In the rows, zero is written as 128.
Each path below is one point turned by a fixed rotation once a step. After each direction that follows a path, write how fast that rotation turns it, in degrees per step (0 if it stays still).
Each turn is a multiple of 5 degrees from 10 to 175, or 0.
Each row of a path follows its step; steps can be skipped.

step 0: [131 131 128 132 135 142 134 124 135 136 131 125 127 135 131 125 130 127
 131 122 136 137 135 137 133 121 117 139 128 133 122 127 128 125 126 119
 138 105 135 106 121 127 127 136 124 135 116 142 129 119 135 133 134 128
 135 145 124 124]
step 4: [127 124 119 149 138 125 121 131 121 131 131 123 136 126 130 144 130 126
 135 137 134 132 126 133 137 128 132 123 141 135 112 119 129 132 129 125
 128 120 137 131 114 124 137 135 132 120 123 125 127 129 141 128 107 122
 120 136 123 130]
step 5: [117 125 133 122 112 126 126 145 136 124 126 122 132 134 122 132 127 140
 137 117 132 126 127 130 121 114 119 117 121 119 124 115 126 138 124 131
 119 138 132 125 132 142 114 117 135 130 141 124 124 127 116 123 130 125
 133 133 138 134]
step 7: [120 128 121 117 127 131 117 127 120 128 132 130 144 130 134 138 130 142
 144 122 139 118 135 151 124 123 135 136 123 132 135 116 140 125 121 144
 126 129 120 137 125 128 136 125 122 134 125 123 118 128 127 122 136 128
 131 132 125 127]
step 8: [137 132 141 140 120 127 136 127 131 125 123 136 132 136 122 111 126 129
 135 123 117 131 120 126 130 123 120 114 131 133 130 118 128 144 126 129
 131 124 133 125 116 130 149 140 134 118 134 135 120 131 134 128 123 137
 119 118 137 131]
step 9: [126 123 125 119 132 144 116 114 136 134 132 120 114 112 121 122 126 145
 126 123 135 125 128 142 122 125 130 135 129 127 123 124 128 137 112 122
 134 130 127 126 126 135 119 126 117 133 133 135 135 130 107 128 129 126
 123 128 122 126]
step 10: [131 128 132 135 130 126 127 119 124 127 111 139 134 116 137 122 129 125
 129 122 121 132 126 119 123 123 133 126 129 115 133 123 129 125 148 131
 113 120 117 147 119 131 137 132 134 125 132 132 118 135 132 129 136 126
 118 133 109 125]
step 12: [124 124 122 123 121 133 119 131 124 139 128 136 118 118 117 121 120 114
 120 128 132 125 117 122 122 128 121 113 137 123 122 112 130 124 141 129
 125 120 129 129 132 121 143 116 119 124 140 137 142 138 133 133 131 126
 124 121 134 131]
step 14: [125 137 118 125 129 126 145 143 130 115 122 126 125 138 132 118 122 119
 123 124 133 135 127 129 124 125 124 122 121 119 126 123 128 134 134 143
 132 132 109 128 136 117 134 124 124 123 141 131 133 142 126 123 127 139
 137 141 116 133]
step 20: [124 126 114 125 144 124 116 129 135 130 136 140 127 126 119 129 116 133
 128 129 134 139 121 112 129 133 137 129 123 134 128 133 124 136 123 119
 144 132 134 137 133 111 114 127 123 137 133 130 123 132 131 127 113 139
 127 130 122 133]
[130 126 126 131 129 128 129 123 128 126 128 130 129 129 131 129 131 129
 130 129 128 129 129 125 131 132 125 127 130 130 129 128 128 127 127 122
 129 130 128 128 127 128 125 130 126 123 124 128 128 130 127 125 123 128
 124 126 130 127]	160
[130 127 128 127 125 127 124 123 125 130 128 122 128 129 128 127 130 131
 131 128 127 130 127 133 126 131 127 129 125 130 127 130 127 128 129 130
 129 131 125 130 130 131 125 125 129 128 129 127 129 124 127 128 128 126
 130 128 131 130]	175
[126 129 128 128 127 130 129 127 126 129 135 125 131 130 128 130 129 128
 129 127 125 129 126 128 125 126 124 132 128 126 126 129 129 128 130 131
 126 129 131 126 125 127 130 130 127 126 128 131 128 133 130 129 126 127
 130 124 129 129]	100

step 0: [128 122 131 121 118 131 119 133 123 109 130 136 123 129 117 133 123 132
 127 122 108 129 141 140 123 126 145 124 125 118 136 129 125 124 126 117
 133 118 124 120 128 128 100 131 121 131 118 122 122 132 124 131 119 122
 120 129 134 129]
step 1: [121 125 145 120 136 118 133 127 127 126 127 135 135 128 127 136 128 147
 124 131 123 123 128 146 120 116 128 125 121 129 117 129 121 137 134 116
 138 138 126 134 143 127 107 138 132 118 133 114 130 128 120 125 134 136
 125 133 117 123]
step 2: [132 131 133 126 118 114 115 122 115 131 120 135 112 144 130 125 132 140
 126 122 126 132 133 144 127 125 121 133 130 135 112 143 115 128 131 129
 138 117 116 121 128 131 127 133 133 137 131 115 132 121 130 140 121 125
 126 134 128 114]
step 4: [144 121 136 134 124 116 126 130 130 138 117 133 127 120 146 128 131 138
 121 135 122 121 136 134 131 115 129 106 132 107 111 134 119 131 133 127
 120 138 136 123 118 129 122 132 128 133 130 119 134 133 127 126 131 127
 126 140 122 133]
step 6: [131 120 110 135 118 117 120 117 116 123 127 136 125 117 135 125 131 129
 136 125 133 130 132 136 131 124 144 121 118 125 126 130 109 131 131 112
 130 136 142 128 149 127 130 131 135 126 114 126 119 137 133 125 133 132
 121 120 130 134]
step 7: [119 115 133 125 122 129 122 125 131 139 122 126 123 126 138 137 136 128
 127 131 108 120 141 141 110 139 134 114 123 117 123 123 118 120 130 133
 127 126 132 123 143 140 122 133 127 132 116 127 137 133 143 133 137 120
 124 126 129 120]
step 12: [125 125 136 112 134 115 121 122 130 117 138 131 112 122 125 138 123 136
 130 116 122 113 124 148 125 123 131 114 126 133 134 132 120 128 124 118
 140 129 122 118 138 133 125 135 128 138 128 136 124 121 125 133 126 137
 142 133 136 137]
step 14: [130 142 122 130 112 132 119 117 123 131 129 141 128 137 133 134 125 130
 134 133 114 120 139 141 131 129 128 121 131 127 125 135 125 122 122 128
 126 141 122 118 127 148 106 120 126 131 131 123 143 122 131 146 119 129
 130 130 124 133]
step 17: [121 130 124 130 132 131 122 119 122 124 135 138 137 139 123 135 135 145
 142 133 130 130 143 146 122 113 137 117 115 131 127 127 126 131 114 120
 129 128 141 142 130 138 112 138 124 124 125 122 133 138 128 132 138 125
 127 124 128 131]
step 21: [116 130 134 123 109 123 123 124 127 129 121 115 121 135 129 129 142 126
 121 118 117 123 122 139 135 130 131 112 124 111 126 126 112 125 118 116
 134 125 125 120 130 124 118 135 135 144 141 125 134 127 123 135 126 120
 133 143 122 128]
[130 129 127 128 125 128 125 127 130 125 129 128 128 130 127 127 129 129
 131 130 130 131 127 129 130 124 129 128 125 131 129 128 132 125 125 127
 122 125 127 124 130 132 128 129 127 127 127 126 128 131 127 128 123 129
 128 123 129 129]	125
[129 128 128 128 128 132 132 126 129 128 127 123 131 131 132 130 126 129
 127 129 129 130 129 127 137 127 128 128 130 128 129 129 125 128 130 130
 125 128 130 127 128 129 127 130 125 131 127 129 128 126 128 130 125 127
 126 131 125 130]	65
[127 129 129 126 128 128 127 126 130 133 127 126 127 125 128 125 127 123
 126 128 126 127 127 129 127 127 132 133 128 132 128 131 128 126 128 126
 126 125 131 133 128 132 126 130 126 128 128 128 126 130 125 128 130 124
 127 131 129 130]	35
[126 129 127 124 128 126 128 130 125 127 128 129 130 129 130 127 128 124
 128 129 131 129 128 127 126 129 127 126 128 131 129 134 127 130 127 126
 128 126 126 126 128 128 132 133 134 128 128 130 127 123 125 129 128 129
 130 130 125 128]	110
[128 129 127 127 130 131 130 127 125 128 131 134 128 124 128 132 131 126
 130 127 128 126 129 129 131 128 131 132 130 127 129 127 126 128 127 125
 127 131 131 126 127 130 130 127 128 125 127 126 131 128 122 127 128 130
 127 127 125 127]	135

step 0: [128 138 118 137 115 123 124 122 133 136 125 133 130 120 127 154 119 114
 126 128 125 114 130 128 123 116 130 128 132 117 128 143 138 120 133 141
 122 127 131 123 125 141 119 127 141 129 119 133 143 133 128 120 133 130
 138 137 120 124]
step 4: [128 125 130 131 135 119 131 129 124 135 123 138 131 126 136 128 140 124
 126 126 128 112 153 119 131 128 137 142 127 120 142 121 140 123 136 128
 112 113 114 136 131 114 136 125 121 118 120 130 130 128 137 130 128 127
 129 118 119 124]
step 5: [133 130 139 122 122 137 139 116 139 142 128 134 119 124 134 135 133 133
 139 134 128 124 113 132 132 128 129 137 121 144 142 141 124 138 117 132
 114 132 136 126 119 138 119 125 133 136 125 118 126 130 126 123 139 120
 143 136 119 134]
step 7: [126 126 129 120 129 139 124 125 132 144 128 117 130 122 149 122 112 139
 130 128 112 123 132 137 116 131 139 133 125 135 112 135 132 129 136 116
 116 135 130 134 137 130 125 109 129 136 126 129 133 114 128 119 140 128
 127 123 127 126]
step 11: [150 130 128 130 129 134 141 123 122 128 143 119 139 110 121 130 127 131
 133 135 120 131 133 120 126 118 110 124 121 131 121 127 135 126 127 126
 132 128 116 137 117 116 121 123 118 137 125 115 134 124 139 138 141 115
 129 130 127 132]
step 12: [125 138 139 126 127 119 134 124 130 128 121 116 141 146 138 143 119 118
 131 132 130 129 130 130 125 132 151 115 115 134 131 127 124 130 136 137
 121 144 129 132 145 120 131 119 128 137 129 127 132 141 121 125 125 120
 128 126 128 118]
step 13: [123 124 122 124 127 144 138 140 126 135 136 134 116 113 123 127 138 141
 130 133 145 129 136 137 135 130 125 123 123 120 121 127 142 119 129 115
 132 139 119 138 137 142 118 126 128 132 126 120 121 130 128 125 122 112
 117 122 118 122]
step 15: [131 132 128 132 120 131 128 135 125 125 141 120 119 127 124 129 128 146
 120 118 140 127 132 130 125 118 123 113 112 127 137 119 140 145 143 131
 119 131 130 144 133 134 130 132 118 125 142 140 126 122 123 121 133 135
 133 141 126 138]
step 16: [130 107 130 117 118 119 136 126 133 134 134 144 142 126 129 139 122 121
 117 125 119 128 133 118 124 135 131 125 134 132 120 140 125 121 137 120
 139 123 127 141 123 113 132 138 125 133 140 116 115 128 129 126 132 118
 127 136 118 117]
step 19: [138 129 125 122 125 142 115 126 122 120 136 125 126 129 132 115 135 126
 125 121 116 131 150 123 135 139 127 137 115 137 114 127 124 153 128 130
 141 135 131 129 138 129 126 123 128 125 126 137 118 134 122 134 118 118
 124 131 127 115]
[124 131 125 130 130 126 124 129 130 127 128 130 125 129 132 133 130 129
 130 127 127 130 132 127 127 127 129 126 131 127 126 127 126 130 126 131
 129 128 128 132 126 128 129 131 126 128 126 131 130 129 133 129 129 124
 129 128 126 127]	175
[131 126 128 128 126 126 127 129 128 129 126 126 129 132 127 127 131 128
 125 128 122 129 129 127 130 126 127 131 127 129 125 130 128 128 129 129
 127 124 124 128 128 126 133 127 128 129 128 127 127 128 131 130 127 124
 125 123 131 126]	145
[130 128 129 132 129 126 125 134 130 125 129 125 126 125 130 127 128 129
 127 128 128 130 125 127 129 127 129 127 122 129 131 126 125 128 125 127
 127 127 128 125 128 131 129 129 128 127 130 127 127 129 127 126 128 128
 128 126 124 123]	155

step 0: [135 134 128 111 136 120 144 115 123 123 132 128 129 132 124 117 119 117
 119 122 119 130 124 122 134 136 129 133 128 131 138 140 134 124 120 125
 134 145 125 139 125 116 122 119 130 133 126 126 119 114 143 139 135 147
 132 129 131 117]
step 3: [131 136 144 142 115 126 130 125 139 128 146 137 129 119 124 119 126 124
 129 127 132 129 130 114 112 123 112 132 123 116 123 138 128 125 135 134
 126 129 134 113 130 122 133 141 121 133 121 127 120 123 141 135 116 122
 140 133 130 139]
step 5: [118 143 132 123 125 131 116 127 128 117 132 140 124 134 133 116 122 138
 134 132 128 127 132 128 131 120 116 123 122 128 127 139 126 119 127 110
 133 142 119 141 128 113 127 133 111 126 121 132 131 132 128 127 131 122
 110 122 107 116]
step 6: [125 134 136 114 120 130 131 125 114 135 127 135 139 123 133 134 130 131
 115 132 131 132 121 130 124 123 122 133 137 119 121 126 122 119 114 126
 149 123 124 118 140 121 128 112 111 116 131 116 121 123 133 115 139 138
 124 120 132 123]
step 7: [119 123 118 131 124 135 130 141 123 137 116 125 118 125 120 115 125 137
 136 139 139 132 120 162 122 134 121 131 127 121 131 131 130 125 128 126
 130 123 129 136 126 142 134 117 132 130 131 129 127 128 125 112 136 134
 123 115 124 131]
step 10: [143 123 125 120 137 119 124 142 137 124 117 123 118 126 131 133 126 139
 140 130 118 130 131 137 135 131 137 119 138 125 132 118 115 129 142 125
 131 134 145 137 125 116 133 143 127 134 140 119 135 138 128 142 130 120
 125 132 122 120]
step 12: [138 120 130 136 116 127 135 126 137 115 128 116 128 112 124 150 130 136
 119 123 125 138 115 136 145 133 128 123 139 132 130 133 128 124 122 131
 133 118 122 129 128 132 123 130 132 130 119 124 128 135 121 124 138 150
 115 124 143 126]
step 13: [151 131 125 129 124 149 133 114 113 122 116 121 123 128 128 124 142 126
 132 124 134 144 134 134 130 135 128 131 127 130 142 137 129 129 135 141
 119 140 123 141 123 131 130 128 137 132 135 145 124 121 132 129 132 127
 123 126 137 136]
step 17: [119 112 123 129 128 127 129 128 139 128 126 142 125 128 122 129 110 126
 117 126 128 121 121 100 133 140 108 130 122 137 134 118 131 128 119 128
 115 126 123 124 129 123 116 125 131 134 125 122 136 127 117 119 129 131
 127 110 125 120]
step 18: [128 135 127 113 105 126 128 119 140 118 140 122 122 127 129 133 131 127
 137 117 130 127 128 120 142 131 102 139 123 128 132 129 130 122 144 113
 136 120 124 133 134 127 133 130 131 119 132 139 123 129 127 116 131 130
 129 125 128 141]
[132 127 127 128 129 133 125 128 131 129 126 131 130 127 128 128 130 125
 131 129 125 126 126 127 127 128 128 128 131 123 128 129 127 128 127 127
 128 126 131 131 125 131 127 126 129 128 129 128 127 127 132 132 129 128
 130 121 126 128]	115
[128 129 130 129 129 128 127 130 129 131 127 130 128 125 129 128 126 128
 134 131 127 129 128 125 128 125 130 126 129 128 125 128 126 132 132 129
 126 125 127 126 129 123 125 129 129 131 127 130 130 125 126 128 130 129
 131 131 125 126]	60
[131 124 126 125 128 130 130 131 127 127 130 126 130 130 126 128 128 127
 125 129 126 131 130 125 130 127 129 126 128 126 128 127 126 129 129 126
 125 129 123 129 132 131 127 129 129 134 125 130 126 129 131 129 126 130
 127 130 130 129]	25
[129 129 125 130 128 126 129 125 127 125 128 129 126 126 131 131 126 129
 129 128 126 129 128 125 133 125 126 125 128 127 125 124 129 126 128 127
 130 129 127 129 128 126 131 132 126 128 129 129 127 124 127 126 125 129
 125 121 129 128]	55
[131 130 125 127 130 128 130 126 133 126 126 129 130 131 130 131 127 123
 128 125 126 129 127 128 129 130 127 132 126 132 124 130 126 128 129 130
 126 128 129 129 126 128 125 128 130 130 128 127 131 127 126 125 128 126
 127 129 133 130]	20
[130 127 127 129 125 130 130 127 124 128 126 124 128 130 131 130 129 133
 133 129 128 124 126 130 128 130 127 129 127 127 126 125 126 132 131 127
 129 130 129 131 124 129 128 127 130 131 128 129 126 130 128 126 128 123
 128 130 127 127]	125
[131 125 125 128 126 127 126 124 125 129 127 129 131 130 125 127 124 123
 129 130 130 127 129 131 126 130 128 127 124 127 130 126 129 129 123 129
 127 126 126 126 125 124 128 129 127 130 130 132 126 127 127 129 129 128
 125 128 126 128]	170
